In the rows, zero is written as 128.
One turn sends every row of this set to another row. A few are shown first. Where does it send the rows asked after them?
j_549: [135 137 106 165 128 113 155 122 118 159 151 105 117 111 106 138 116 141
 124]
j_866: [109 157 102 115 121 144 134 119 114 100 160 159 112 158 108 145 129 166
  99]
j_40: [104 152  82 118 120 143 139 129 111 111 153 157 107 143 115 119 154 166
 109]
j_964: [146 146  78 113 119 132 120 132 118 141 157 124  73 151 125  92 147 150
 109]
j_925: [138 142  92 104 109 148 147 138 116 127 134 138  92 120 140  95 151 154
 120]
j_618: [145 159 118 123 123 160 149 129  97 108 137 147 119 164 118 142 106 147
  87]
j_779: [132 122 114 145 126 123 145 100 123 156 152 113 120 124 108 149  97 131
 118]
j_714: [129 125 122 145 124 109 139 106 120 156 142 106 112 119 105 148  93 136
 117]
j_234: [138 139 115 163 129 117 154 120 120 153 156 108 121 117 102 151 107 142
 120]
j_743: [131 148 114 102 102 115 126 146 109 123 118 119  70 111 132 101 132 165
 108]
j_566: [140 153  90 128 124 164 161 137  95 121 132 147 114 148 128 112 140 142
 101]
j_717: [138 137 107 164 128 120 157 120 120 157 155 109 122 116 106 144 115 140
 123]
j_102: [105 161 120 113 116 119 117 127 109  99 148 144  96 152 100 150 115 176
  91]
j_873: [154 152 108 110 121 139 112 118 124 123 170 134  86 178 113 136 109 151
  95]
j_59: [153 147  85 111 124 151 126 120 122 132 171 139  90 169 122 113 135 147
 106]
j_853: [ 98 154  87 118 115 118 129 140 105 116 136 141  88 129 114 107 156 173
 109]
j_453: [ 98 160 112 115 112 101 114 140 105 108 136 131  80 134 105 125 131 179
  96]
j_671: [137 165 135 121 118 127 131 140  91 108 121 127  95 151 111 140  93 156
  80]
j_391: [147 149 132  97 111 149 133 123 121 103 144 141 102 150 125 153  99 158
  96]
j_89: [145 143 103 101 114 170 152 124 123 113 151 154 110 143 135 127 129 149
 110]
j_445: [127 122 115 146 122 101 138 110 119 163 138 100 107 109 109 135 104 138
 120]
j_2: [129 156  93 127 118 134 149 152  89 128 114 128  90 125 126  91 145 150
 102]
j_222: [135 139 113 163 126 107 151 124 118 157 149 102 114 109 104 141 112 144
 121]
j_586: [136 139 118 163 125 109 151 122 118 155 151 103 116 113 100 149 106 145
 117]
j_723: [130 162 121 122 115 110 130 153  85 121 104 114  81 128 118 109 119 158
  90]
j_201: [142 153  99 111 116 108 105 139 115 137 148 112  60 147 117 101 130 160
 101]
j_83: [126 120 102 148 124 115 146 109 120 167 142 105 111 110 112 126 115 134
 125]
j_664: [129 119 102 146 126 128 151 103 122 162 152 114 121 118 112 135 113 129
 124]
j_85: [138 153 141  98 104 117 116 138 112 108 126 121  77 131 123 137 101 168
  95]
j_643: [148 156 118 107 116 113  97 128 117 125 156 116  68 166 111 129 106 159
  93]

j_717 moves to j_549
j_59 moves to j_964
Now these:
j_853 moves to j_453
j_391 moves to j_89
j_671 moves to j_618
j_83 moves to j_445

One turn sends every row of this set to another row. A few are shown first. Where does it send the rows asked after them?
j_859: [146 180  98 157 160 143 150 105 126 156 135 125 157 126 147 123 143 119
 123  96 139 138 112 150 137 135 150 148 156 128 102 116 139 145 135]
j_870: [127 149 115 130 145 148 178 137 113  99 127 152 124 106 130 115 121 127
 110 131 108  99  91 131 141 132 103 106 131 122 134 135 125 141 107]
j_700: [128 145 120 104 131 115 171 140 137 126 114 130  99  91 123 118 138 126
 119 119 142 125 104 149 138 128 115 128 149 131 138 144 128 151 161]
j_364: [145 169 124 135 134 145 135 125 131 138 152 143 168 140 130 121 135 155
 122 130 105 147 157 128 168 133 143 138 119 163 124 128 133 140 126]
j_146: [114 144 125 137 140 142 173 141 108 111 122 151 128 106 119 116 133 110
 114 128 125 104  84 137 138 134 116 107 165 110 124 127 149 134 123]
j_689: [115 141 123 118 126 121 168 121 118 121 129 126 103 107 126 109 136 106
 123 115 145 134  87 136 120 147 111 118 155 146 141 142 136 144 156]
j_773: [105 142 126 151 145 135 146 135 107 142 121 145 132  96 127 159 106 117
 109 111 108 111 108 125 120 156 137 109 134 122 143 120 159 140 109]
j_813: [120 164 125 149 139 143 143 128  98 127 146 145 147 167 127 132 128 132
 132 126 169 167 105 109 115 141 134 122 106 137 117 157 145 147 128]
j_864: [102 131 123 161 149 148 171 131 119 138 143 124 118 108 138 132 128 122
 105 118 143 112 106 147 117 148 102 121 143 130 121 117 136 159 137]
j_486: [137 158 144 149 110 140 133 138 102 139 118 141 120 162 125 106 116 122
 136 124 161 129 129 113 130 120 141  97 117 155 118 142 150 137 163]
j_937: [140 163 124 135 137 143 135 122 128 136 145 141 171 133 132 114 135 160
 126 119 106 149 156 127 168 135 139 138 122 169 136 130 131 133 125]
j_687: [138 178  98 147 143 138 163 126 100 150 142 137 121 166 148 144 120 135
 115 133 130 150 114 150 147 156 145 112 121 142 105 156 139 142 116]
j_764: [133 173  93 146 157 129 132  99 119 114 119 152 124 127 137 156 114 149
 127 106 126 158 103 154 143 123 130 100 130 129  82 137 147 132 112]
j_440: [139 161 121 123 163 137 142  95 113 109 123 155 154 145  98 123 141 139
 138 135 110 152 135 149 131 112 139 137 121 154 109 132 118 123  87]
j_72: [134 148 147 136 106 125 122 148 132 112 128 121 151 147 116 140 130 151
 152 134 120 136 138 128 139 108 148 134 125 129 131 127  89 148 156]
j_372: [139 148 146 131 104 127 122 136 131 113 132 127 152 147 119 134 127 152
 148 134 118 142 141 129 135 106 152 125 121 138 125 124  89 147 160]
j_682: [159 148 129 102 163 133 132 117 140 110 135 112 151 138 117 134 114 128
 123 138  93 124 128 158 159 128 151 134 110 132  94 142 115 128 143]
j_295: [121 150 134 137 138 147 147 135 125 143 147 144 155 146 101 131 143 145
 143 128 162 142 152 143 131 102 162 159 120 147 112 132 107 145 114]
j_697: [154 152 129 103 154 134 131 117 137 106 132 123 153 148 114 134 118 132
 127 145  89 132 133 156 159 128 154 135 121 130  92 144 113 126 148]
j_974: [135 179 122 141  97 161 133 142 119 129 130 124 143 134 106 115 131 114
 133  73 141 157 106 135 120 133 130 107 132 126 131 143 115 154 141]
j_887: [145 149 133 134 147 134 141 117 111 131  93 145 101 148 131 150 108 137
 136 128 114 147 112 154 138 114 143 109 142 106  90 116 144 120 158]
j_972: [129 174 101 147 137 122 147 147  92 153 137 111 155 149 131 139 129 124
 134 103 151 163 108 135 126 127 146 132 150 121 145 126 107 117 125]
j_73: [117 148 132 141 135 152 147 137 130 146 143 143 151 139  99 129 148 142
 145 124 163 141 152 141 143 108 165 165 128 145 118 139 110 148 117]
j_845: [101 130 118 143 136 109 139 113 121 125 101 127 125  99 121 151 131 119
 112 113 146 123 129 115 110 126 148 125 140 153 160 137 130 148 157]
j_318: [153 147 136 114 123 133 113 114 145 119 125 131 110 119  80 129 128 131
 149 111 125 129 134 157 125 106 140 127 111 142 103 136 100 144 118]
j_696: [102 123 130 152 162 140 171 131 114 135 131 131 132 120 139 111 136 138
 102 132 145 107 120 132 114 142 108 138 129 136 140 126 126 152 154]
j_997: [138 152 120 123 169 144 151  87 111 108 122 144 161 146 105 121 143 136
 134 133 109 151 134 148 130 111 142 137 124 151 116 134 116 123  89]
j_983: [137 153 149 143 156 149 136 124 110  94  93 129 142 148 118 111 138 100
 141 104 108 125  95 148 114 144 154 126 127 114  92 109 134 145 138]
j_106: [129 157 138 130 136 145 124 175 113 120 120 106 128 145  95 118 107  93
 132  88 141 123 110 148 141 142 155 120 114 129 104 137 127 121 138]
j_804: [114 126 119 147 158 146 147 127 112 135 136 148 135 101 124 146 120 119
  96 113 117 104 118 112 124 159 153 121 110 142 143 138 145 146 106]
j_597: [152 163 120 152 170 121 116 113 112 132 108 124 121 132 133 119 123 121
 133  93 107 132 116 134 133 145 130 134 134 146 111  86 151 109 118]
j_373: [109 150 120 115 138 130 150 131 123 124 109 139 124 103 111 146 102  89
 122 113 134 118  91 115 136 145 144 128 148 125 146 151 160 119 141]
j_140: [132 140 152 124 140 123 120 137 118 130 111 151 121 126 116 123 126 131
 146 112 162 137 107 144 126 111 168 106 123 123  85 133 163 139 162]
j_306: [ 90 141 116 144 140 112 152 117 114 130 118 112 129 111 141 158 107 100
 118 115 143 123 106 126 104 148 140 123 133 148 148 137 132 146 147]
j_380: [124 143 111 107 144 136 159 130 128 102 108 137 119  98 107 173 112 100
 113 124 124 125  98 120 138 127 150 129 139 110 143 153 135 131 126]
j_826: [146 148 135 109 130 133 114 113 144 122 128 137 112 125  82 126 124 136
 148 110 131 136 135 160 126 104 148 132 110 148  95 140 102 135 123]

j_106 moves to j_983
j_813 moves to j_486
Now these:
j_697 moves to j_440
j_997 moves to j_937
j_864 moves to j_306
j_804 moves to j_696

One turn sends every row of this set to another row. A few are shown first. Where does it send the rows asked after them?
j_52: [ 97 122  93 121 142 134  82 152 114 109 105 138 124 127 102 117 107 121
 136]
j_711: [132 125  76 134 115  98 101 133 112 111 125 174 145 115 125 143 127 159
 110]
j_644: [151 135  94 143  95 154 117 127 109 144 143 142 114 112 119 135 119 179
 159]
j_716: [149 150  95 141 119 134 119 104 120 143 100 128 136 130  91 150 136 122
 131]
j_477: [118 121  81 125 129 145  97 141 112 110 104 128 131 147 101 152 138 119
 142]
j_735: [140 136 107 153  85 145 113 128 102 141 136 152 111 112 110 119 111 177
 159]
j_694: [129 100  97 139 101 129  84 140 122 116 127 193 132 109  84 122 118 150
 124]
j_456: [142 128 105 138 113 173 111 151 103 133 114 121 124  90 121 166 125 116
 131]
j_154: [107 142  88 153 108 117 104 147 122 126 111 196 129 115 117 131 120 154
 125]
j_343: [129 129 107 164  99 141 115 149  90 128  96 121 128 100 133 154 120 115
 128]
j_724: [140 138 114 177 116 135 107 153 126 139 110 165 141  90  70 114 114 156
 133]
j_524: [163 129 109 148 133 149 102 145 127 136 130 153 146  82  63 126 121 160
 129]
j_229: [143 151  98 132  98 140 118 128 106 138 147 146 116 108 122 131 105 180
 147]
j_51: [138  96  64 154 110 134  99 146 139 128 122 175 135 121 125 150 139 152
 132]
j_614: [140 109  97 140 119 141 101 153 102 122 116 109 130  83 141 149 106 119
 118]
j_332: [165  98  93 170 121 141  99 153 143 137 126 143 148  91  83 126 117 156
 131]
j_103: [111 117  87 112 135 158  87 152 126 111 115 136 125 135  90 138 116 117
 140]
j_116: [146 127 106 157 123 139 103 104 112 146  91 132 127 121  79 124 139 122
 146]
j_107: [124 136 127 149  98 162 108 149  90 129 104 137 119  91 101 146 114 112
 131]
j_801: [136 108  86 162 141 122  93 125 136 149  94 120 126 108 120 106 112 125
 138]
j_955: [169 129  79 154 136 123 117 147 135 133 128 132 159  93 107 148 123 164
 117]
j_924: [150 132  88 115 127 150 105 125 156 141 126 128 133 116  92 145 100 120
 119]
j_189: [123 119 119 150 103 129  96 152  90 118 106 125 126  84 121 129  94 116
 118]
j_591: [132 137  85 125 133 123 103 134 156 140 117 128 133 109 114 126  81 122
 112]
j_401: [127 150 112 128 116 147 112 151  95 123 115 125 127  84 126 155 102 119
 115]
j_985: [164 126  86 174 134 150 117 149 135 148 116 142 147  95  95 144 141 161
 140]
j_369: [149 130 100 126 102 149 107 130 112 137 155 145 114 101 112 122  99 180
 149]
j_894: [128 114  96 141 137 129  87 134 150 145 108 132 123 101 104 100  85 122
 127]
j_962: [137 116 118 126 118 163  94 154 101 123 123 124 122  73 109 139  99 115
 121]
j_194: [147 137  84 183 119 109 121 154 134 137 108 143 154 101 114 135 116 160
 122]
j_619: [143 155 107 120 115 142 112 113 133 138 115 139 134 123  74 145 109 119
 119]
j_331: [102 141  91 116 125 137  99 146 113 105 106 140 130 143  96 144 117 119
 131]
j_915: [122 139 101 124 132 125  91 131 102 120 124 193 129  95  95 120 128 160
 124]
j_683: [147 109  95 153  90 139 102 132 110 139 142 140 114 108 121 114 105 178
 158]
j_208: [128 111  90 144 126 161  88 144 128 136 120 193 120 101  96 130 140 154
 145]
j_468: [128 133 102 167 129 113 100 111 112 146  84 131 126 115 103 105 121 124
 139]
j_639: [141 129  93 159  88 130 115 129 105 139 133 141 117 115 131 122 111 179
 156]
j_190: [152 124  88 134 103 135 109 132 116 135 152 134 119 103 133 125  99 181
 145]
j_377: [145 140 107 157 118 109 107 151 126 125 124 155 154  88  81 118  96 160
 110]
j_715: [139 125  99 143  93 125 105 133 107 133 145 143 116 103 124 109  90 180
 146]
j_989: [104 125  85 134 137 121  92 142  99 107  94 129 130 140 112 129 129 123
 139]
j_437: [131 136  68 140 141 130 106 137 120 132 118 175 133 106 137 148 148 162
 132]
j_413: [106 125  75 117 144 137  93 154 125 110 108 126 128 135 120 140 114 122
 133]
j_396: [154  93  77 126 133 142  86 129 118 122 134 171 136 101 104 140 145 158
 132]
j_825: [112 102  82 130 146 142  81 147 113 112 102 126 125 131 108 125 127 121
 147]
j_741: [110 118  98 130 128 142  86 139 101 107 100 138 126 139  83 128 130 118
 145]
j_709: [144 169 100 161 131 118 124 146 119 135 114 153 151  92  95 136 120 164
 118]
j_749: [138  94 112 162 102 157  96 151  97 128 104 120 122  90 116 140 116 113
 135]

j_229 moves to j_369
j_955 moves to j_377
Now these:
j_456 moves to j_401
j_437 moves to j_915
j_331 moves to j_103
j_116 moves to j_716

One turn sends every row of this set to another row. A few are shown first. Where does it send the rows asked after them?
j_999: [136 141 145 118 160 161 121 123 127 147 124 133 114]
j_513: [133 131 114 100 114 113 130 114 113 159 127  83 134]
j_739: [148 109 139 155 127 121 146 134 110 148 128 128 111]
j_254: [147 107 121 146 111 134 141 142 113 150 135 101 111]
j_115: [144 164 112 147 139  97 117 116 119 160 176 130 133]
j_462: [135 133 140 120 146  89 136 103 109 163 116 118 126]
j_260: [131 140 150 118 153 158 122 125 116 144 128 126  98]
j_742: [144 137 116 165 137 142 133 134 131 148 115 114 149]
j_125: [145 129 115 164 146 136 118 121 112 150 160 154 131]
j_492: [133 168 137 102 119 114 126 101  84 157 135 119 113]
j_155: [144 162 126 138 104  96 126 117 114 141 176 118 127]
j_70: [133 145 142 109 133 170 120 127 127 136 128 114 117]
j_963: [147 156 114 129 104 103 120 121 126 144 179 121 144]
j_39: [141 157 111  86 120 132 118 107 115 165 139 128 149]
j_392: [147 156 106 136 125 104 117 118 130 157 180 127 147]
j_855: [135 143 139 114 148 169 118 126 134 142 126 127 124]
j_504: [134 147 124 120 152 104 126 103 123 162 109 116 153]
j_23: [135 146 108 111 132 117 123 109 127 162 116  93 156]
j_46: [144 138 114 149  99 152 120 125 117 125 160 123 141]
j_570: [135 125 134 106 123  96 136 109 103 160 125 100 114]
j_252: [132 142 146 113 136 163 123 127 117 138 130 113 100]
j_932: [147 129 136 166 143 124 141 129 123 147 113 134 134]
j_787: [139 134 125 168 133 133 120 121  93 144 162 135 105]
j_472: [147 134 108 153 126 148 116 125 126 138 158 146 151]
j_852: [138 162 113  99 150 121 116 102 110 178 137 137 143]
j_242: [133 168 128 111 148 112 120 100  90 171 136 131 119]
j_281: [136 161 127  86 102 125 126 106 101 150 140 118 131]
j_944: [143 124 104 151 118 149 132 142 124 153 127  95 135]
j_288: [141 167 126 149 125  92 123 116 109 152 174 123 123]
j_958: [140 138 123 161 104 142 124 126  95 129 162 118 113]

j_787 moves to j_958
j_252 moves to j_70
Now these:
j_23 moves to j_504
j_281 moves to j_39
j_115 moves to j_288
j_739 moves to j_254

One turn sends every row of this set to another row. A few are shown first. Where does it send the rows asked after them?
j_728: [106 136 120 145 128 150  90 116 135 156 129 160 163 149 133 143 139]
j_461: [129 128 119 138 112 141 114 109 149 117 135 103 105 130 136 181 124]
j_163: [146 122 122 134  90 141 140 112 107 175 124 116 117 116 129 148 147]
j_969: [135 165 125 137 116 133  99 114 135 126 114 103 139 169 132 104 138]
j_184: [153 162 118 133 126 119  92 137 153 143 132 156 146 128 133 120 136]
j_192: [143 112 121 138 104 117 125  95  90 163 135 111 123 131 135 129 143]
j_498: [134 117 116 143 125 122 100 102 133 110 145 110 111 143 140 164 125]
j_667: [142 124 119 144 122 130 154 162 147 135 129 144 128 144 130 127 136]
j_290: [127 167 125 139 127 104  90 105 143 127 137 141 148 133 139 116 126]
j_292: [103 136 127 152 116 114 154 116 137 114 135 120 128 146 138 125 123]
j_182: [ 96 141 125 145 125 149  93 105 134 152 130 154 161 148 135 147 137]
j_935: [106 139 121 142 122 158  96 121 141 160 125 161 159 143 132 151 143]
j_542: [141 104 126 138 116 147 115 119 112 173 134 106 122 110 127 109 116]
j_240: [137 179 121 131 109 137 113 135 167 146 123 145 140 111 129 142 134]
j_433: [137 108 126 138 113 155 122 119 117 175 132 104 119 105 125 115 115]
j_623: [109 181 127 136 111 124 110 105 159 128 130 130 143 117 135 136 124]
j_221: [146 174 124 132 106 158 114 136 154 141 104 108 134 155 124 119 146]
j_296: [128 124 127 138  93 130 137  92 100 163 130 106 119 119 132 144 140]
j_996: [130 118 120 150 130 106 140 137 130 119 136 139 134 158 137 110 130]
j_435: [129 108 129 141 117 144 117 107 109 166 137  99 121 112 131 109 114]
j_965: [124 177 125 136 104 148 113 115 148 130 109  95 133 160 128 117 137]
j_249: [155 120 111 136 117 147 109 135 151 128 135 123 107 130 134 177 132]
j_551: [128 113 131 138 111 148 124 111 115 170 132  98 118 105 128 116 113]
j_872: [160 110 120 135 103 130 128 115  96 174 130 125 122 125 130 134 147]
j_273: [114 140 124 145 107 137 166 142 153 127 126 126 124 133 130 140 129]
j_863: [160 109 112 138 131 128  94 126 136 121 142 125 114 145 138 160 131]
j_718: [ 95 144 126 143 120 157  99 108 140 157 126 152 158 143 132 153 138]
j_357: [156 162 119 133 116 142 100 136 142 138 110 116 138 168 127 107 145]

j_221 moves to j_357
j_728 moves to j_182
Now these:
j_433 moves to j_542
j_240 moves to j_184
j_498 moves to j_461
j_163 moves to j_872
j_667 moves to j_996

